(in the rows, 128 means zero)
One hidden turn or mirror swaps the rows below in pairs. Which row is each named row swapped with?
The rows were stretched afterwards, more along some directions than others.
Dilir: [117 114 135 119 126 169 116 141 156 101 123 115 130 113  93 101 163 147
 111 106 140 147 142 112  89]
bera: [133 129 105 113 143 156 140 112 139 116 137 128 124 109  87 122 162 123
 124 118 137 133 153 136  80]
gepan: [130 150 149 136 123 155 148 133 145 107 113 114 127 108 113 109 182 136
 134 124 138 147 146 120 120]
luri: [133 128 123 120 129 149 125 152 126 114 128 114 114  93  95 144 142 131
 127 111 129 125 154  93 109]
mukud: [106  98 137 148 127 162 125 131 162 101 114 103 153 136  96 128 179 132
 124 129 132 143 147 130  94]
ris: [138 102 128 116 139 129 147 131 154 101 122 106 141 116 104 146 171 143
 116 132 143 133 159 126 110]
vefo: [128 115 116 107 127 155 138 123 174  79 116 112 130 106 114 129 172 138
 121 136 154 133 163 119 102]
vip: [124 111  88  85 118 153 115 116 143 105 130 132 110 129  99 138 147 140
 110 140 112 129 141 113  84]
sus: [147 118 103  93 122 172 132 120 137 118 122 124 102 126  90 131 131 142
 122 126 130 137 155 107  93]
vudeb: [123 132 121 119 134 158 120 126 129 127 132 107 114 105  85 148 156 120
 119 131 124 134 129 113 121]
tir: [128 119 106 111 133 185 116 116 147  89 112 111 141 122  99 108 168 141
 110 142 151 146 126 117 104]
tura: [108 120 125 133 138 145 120 123 131 115 132 106 133 116  86 126 171 132
 116 131 120 133 155  98 109]
Puzim: [125 130  89  88 120 173 100 135 134  87 124 112 101 106 115 125 126 132
 108 142 124 139 125 103 101]
lupo: [133 141 130 149 136 159 152 135 135 114 121 110 157 109 102 121 180 155
 132 112 122 141 167 126 105]
tegi: [112  97 101 119 124 147 128 114 165 104 135 111 121 129  97 141 150 145
 117 123 133 131 151 127  78]
Sata: [131 140 133 129 120 153 132 115 152 112 119 131 102  98 128 130 158 138
 130 151 121 135 141 150 124]
pife: [107 131 153 121 120 135 119 132 133 106 123 104 113 109 131 131 149 140
 123 145 103 127 154 106 131]
segu: [132 143 141 124 116 157 132 135 124 130 122 120 117  96  94 143 157 142
 131 130 125 121 152 109 114]
fezu: [130 135  89  80 136 137 126 123 137  88 122 123  96 113 102 139 135 127
 113 155 128 138 146  94 108]
Gesuz: [120 111 117  96 133 196 143 121 148  78 114 103 150 123 121 105 186 128
 116 136 142 150 156 115  97]
Viveg: [129 141 138 109 120 157 124 136 132 102 116 113  99  84 122 147 155 135
 127 146 118 124 157 108 138]
dod: [139 136 140 123 129 137 134 150 131 122 120 121 105  87 121 151 138 135
 126 144 124 127 157 122 121]
kiloz: [108 132 128 142 136 162 139 134 140 101 129 103 160 118 119 111 169 136
 120 122 139 142 130 121 120]
nobo: [115 156 120 130 116 180 114 133 136 107 111 112 112 109  98 107 161 128
 144 128 125 145 131 123 103]
zubu: [122 100 120 110 130 138 115 119 151 102 128 124 111 129 127 116 145 122
 111 153 134 137 143 133  96]
Pude: [132 125 130 116 107 163 148 139 124 107 126  97 116 109 125 114 141 148
 127 112 137 133 144  97 127]
dipu: [139 121  98  85 127 151 123 125 133  83 124 108 101 117 132 122 138 138
 121 152 128 142 141 107 126]
pumi: [147 125 144 115 135 134 138 140 132 117 134 119 120 100 117 114 145 151
 113 108 140 142 155 103 116]
veb: [113 130  92 104 136 155 136 133 129  92 120 103 144 128  84 129 147 147
 122 127 123 148 137  85 108]
Gal: [144 123 106  89 126 133 148 126 144  96 126 124 116 101 114 145 142 156
 110 134 127 135 149 103 122]
doza: [145 135 104  90 131 182 125 136 136 105 106 130 109  94  94 124 149 135
 129 131 134 133 161 106  89]
lup: [124 137 107  93 125 175 126 145 145  83  99 126 116 107 125 117 161 123
 133 149 136 132 142 121 119]
tep: [132 119 136 132 115 147 163 144 114 123 119 118 162 124 125 131 157 139
 129 111 135 118 123 103 126]
ziki: [135 128 119 130 140 167 147 136 144 117 120 116 129 111  91 141 137 177
 127 104 110 147 163 111 100]
som: [116 143 138 120 114 152 131 125 137 107 123 115 112  98 120 141 152 137
 126 153  99 133 144 107 133]
Bipen: [128 155 136 108 131 142 121 136 152 104 127 122 109  97 119 104 144 140
 120 138 136 152 151 117 122]
Mogab: [116 111 125 118 125 162 160 139 122 113 118 113 157 132 106 137 153 142
 111 128 107 146 146 103  96]
Lipa: [122 112 112 134 128 168 153 138 156 111 120 108 151 122 106 130 155 126
 120 122 151 144 132 110  90]
lokiv: [102 109 135 132 125 125 127 116 150  96 135 102 136 129 104 138 174 140
 121 135 104 133 158 121 110]
lugu: [134 114 114  99 124 144 115 113 172  79 126 107 106 111 117 108 158 142
 123 125 148 130 161 122  85]
Gule: [123 141  99  69 142 171 134 137 130  91 129 124 117  91 115 120 141 115
 111 142 138 135 163  88  99]
vuno: [122 122 143 131 128 168 120 119 148 101 124 100 117 116 115 109 167 155
 126 111 116 139 151 133 121]
Makek: [133 146 113 110 127 167 137 148 118 108 122 123 132  92 119 115 143 124
 121 129 152 124 129  89 120]
tepe: [137 135 107 110 134 158 106 109 146 116 122 137 109 112  88 129 133 146
 113 138 134 136 130 134  94]
ror: [123 118  85  88 124 143 117 130 141  94 123 118 122 121  92 142 147 134
 109 147 108 131 160 109  82]
badi: [135 109 111 121 128 155 146 113 156 104 124 114 145 123  88 132 176 144
 127 126 157 125 155 124  87]
Fik: [129 136 146 130 133 147 153 122 142 141 135 124 137 121  82 120 168 133
 132 107 141 130 161 121 113]
medod: [132 130 124 125 110 151 118 131 155  95 127 115  99  98 114 122 149 143
 132 121 120 137 162 121  86]
Zuzad: [140 119 100 103 121 156 134 101 173  80 128 114 114 106 107 120 170 138
 128 131 146 133 150 125  93]
rem: [115 109 110 128 141 170 125 134 123 104 128 114 123 118 115 123 143 137
 122 131 128 132 136 111 108]
morar: [131 135 130 142 131 163 154 125 145 125 129 130 147 114 107 115 172 160
 129 104 132 140 152 126  96]
Terak: [114 130 154 146 114 153 126 131 138 134 134 108 112 104 101 140 165 150
 130 108 111 129 150 129 114]
diduf: [138 150 107  90 150 173 139 151 125  86 103 122 127  96 107 132 138 167
 117 133 125 151 155  87 137]
simop: [132 111 110 126 117 172 121 128 166  96 116 110 125 113  94  96 173 137
 120 112 152 143 157 109  65]
tamem: [114 140 120 113 135 154  98  96 158 109 139 114  87 107  85 110 144 140
 116 140 137 142 150 142 108]
keba: [120 113 123 113 142 160 159 136 134 105 108 115 170 125  94 129 179 139
 125 128 133 134 161 100 109]
sibi: [111 120 105  94 126 147 118 136 149  93 129 119 105 114 121 124 117 136
 109 134 115 129 152 102 100]
Tinik: [107 110 120 113 117 146 123 127 152 116 125 117 118 130  96 143 165 123
 132 130 104 119 147 132  99]

Swapped with zubu: pumi
Swapped with Dilir: rem
Swapped with Gal: Sata
Swapped with lupo: ror
Swapped with Pude: tamem
Swapped with Fik: sus
Swapped with bera: Mogab

One hidden turn or mirror swaps the rows below in pairs. Which row is each named row swapped with?
The rows were stretched afterwards, more along some directions than others.
vor: [129 118 188  98 118 116 127 120 123 119 141 114 111 109 125 100 141 144
 190]
guki: [121  87 149 109 127 154 138  89 127 125  93 158 124 161 128 105 113 137
 154]
Posem: [137 118 145 136 130 149 101 122 121  87 146 128 128 100 134 106 143 140
 171]
sor: [153 102 144 125 139 138 133 106 103 114 123 119 134 118 122 117 133 150
 162]
fufat: [128 109 114 123 127 148 119 116 143 116 125 130 140 125 139 118 129 115
 126]
Dop: [149 124 139 139 124 150 101 119 119  97 139 118 122  94 138 116 138 135
 157]
tadan: [139  90 155 104 111 152 133  97 135  97 107 167 108 172 147 107 136 140
 158]
Fos: [115 139 173  82 134 129 102 138 132 112 140 113 119 124 149 122 137 114
 162]
Sise: [125 120 149 114 134 149 127 119 112  86 117 135 117 146 133 100 141 136
 165]
foti: [134 110 159  84 120 137 132 111 136 112 116 148 109 154 142 111 141 136
 162]
Piv: [154 127 147 136 120 143 106 115 113 108 124 111 112 108 139 123 137 131
 148]
tam: [123 120 185 113 117 113 122 120 129 114 145 116 114 109 133 103 143 145
 181]
tedo: [141 136 149 123 114 134 115 113 145 137 146 127 130 121 145 151 131 132
 141]
bog: [135 147 150 123 115 121 119 121 142 136 149 111 123 112 143 150 131 130
 141]
sosis: [135 123 144 143 132 148  98 121 124  90 145 125 133  95 134 107 143 141
 165]
Vige: [132 114 159 108 136 146 144 122 133 133 109 141 108 150 122 104 146 126
 161]
palet: [135 111 140 127 138 149 131 120 149 138 113 141 119 145 130 114 142 125
 139]
pape: [126 114 169 117 125 141 136 127 107  99 117 139 107 152 128 101 145 132
 179]
gurol: [135 110 146 115 137 154 134 114 152 142 117 137 121 147 132 116 135 129
 140]
Dopa: [128 143 160  94 139 136 112 139 142 124 147 110 118 123 135 133 136 104
 152]
Dozov: [121 124 141 135 141 133 114 122 130  95 148 115 133 101 132 110 145 148
 155]
renip: [134 115 137  93 113 137 142 117 127 147  89 121 119 133 134 116 126 115
 129]
niri: [153 119 124 121 106 134 142 117 112 124 114 131 128 126 135 124 123 145
 150]
tulom: [121 103 147  85 126 150 149 100 129 147  83 131 118 156 122 107 109 127
 144]
deko: [131 117 143 140 140 147 106 122 128  88 150 126 136  93 132 104 147 146
 168]
nobe: [120 118 183 111 123 121 116 111 142 104 149 120 122 118 143 108 137 146
 173]
Toko: [122 143 163  86 132 129 108 142 133 120 144 112 116 120 138 126 138 104
 162]
Lemid: [143  95 102 126 119 164 137  79 122 135  85 142 147 125 127 120 127 143
 127]
Notip: [137 141 157 124 113 124 114 116 142 134 149 120 126 122 147 151 130 128
 141]
Suv: [125 115 141  83 122 143 149 111 134 153  85 121 120 143 127 114 117 123
 134]
bon: [132 137 148 113 141 140 110 125 154 116 144 111 128 129 141 133 132 112
 132]
kufoz: [111 129 170  98 129 123 104 124 132 117 133 114 126 122 157 123 130 126
 151]
zolu: [152  96 123 137 133 149 131 101 120 122 127 130 147 113 124 124 128 146
 145]
fisa: [160 117 119 128 111 149 126 113 120 112 123 134 132 129 139 131 120 153
 142]
guvev: [143 103 157  86 117 143 131 108 131 105 113 148 105 156 140 106 140 136
 163]
tusil: [156 103 138 121 137 144 137 100 106 122 124 118 136 113 120 120 133 152
 159]
Sute: [141  88 111 129 126 175 135  68 126 116  95 146 147 131 136 118 117 155
 128]
raz: [133 139 152 126 115 127 117 117 149 130 148 122 124 125 146 149 131 133
 140]
Goze: [122 103 146  78 121 147 151 107 128 147  81 133 118 159 121 108 118 126
 151]
dak: [128 106 130 132 122 138 129 113 136 123 129 141 139 120 138 113 136 119
 147]
mezam: [167 113 121 134 112 151 127 110 121 112 123 131 131 124 132 129 119 154
 143]
sodot: [129 117 160 121 122 141 135 123 105  92 118 142 114 145 128 101 143 137
 172]
pobo: [124 121 178 110 120 115 124 113 136 112 147 116 119 110 136 109 138 146
 175]
gubag: [143  88 103 132 119 166 142  73 125 131  89 154 142 129 128 116 119 148
 135]
pem: [133 120 110 112 117 131 146 115 119 158  88 124 136 116 113 120 133 124
 141]
Tul: [146  92 110 134 122 168 134  71 123 116  93 148 144 130 137 123 119 156
 125]
vopib: [126  79 148 116 128 159 136  83 135 115  92 163 120 167 127 102 117 142
 155]
Fepo: [139 138 153 125 109 123 120 117 148 139 146 128 124 121 143 148 130 131
 144]
vivi: [119 142 167  85 132 124 108 142 133 125 143 108 113 121 136 127 137 102
 160]
Luf: [122 116 136  79 125 147 152 108 134 157  86 118 122 143 124 114 116 120
 134]
Foma: [145  98 133 136 120 164 130  84 110  98  99 149 134 140 146 117 121 159
 138]
Geg: [130 109 126 129 117 139 128 117 140 122 126 141 136 124 138 118 133 116
 135]
mekav: [142 110 112 117 113 142 145 112 112 152  81 131 131 119 110 114 139 123
 144]
nuzak: [130 119 186 107 114 113 125 117 127 113 144 121 113 115 132 110 140 149
 184]

Swapped with Tul: Suv
Swapped with Dozov: bon
Swapped with guki: mekav
Swapped with kufoz: Piv
Swapped with sor: palet

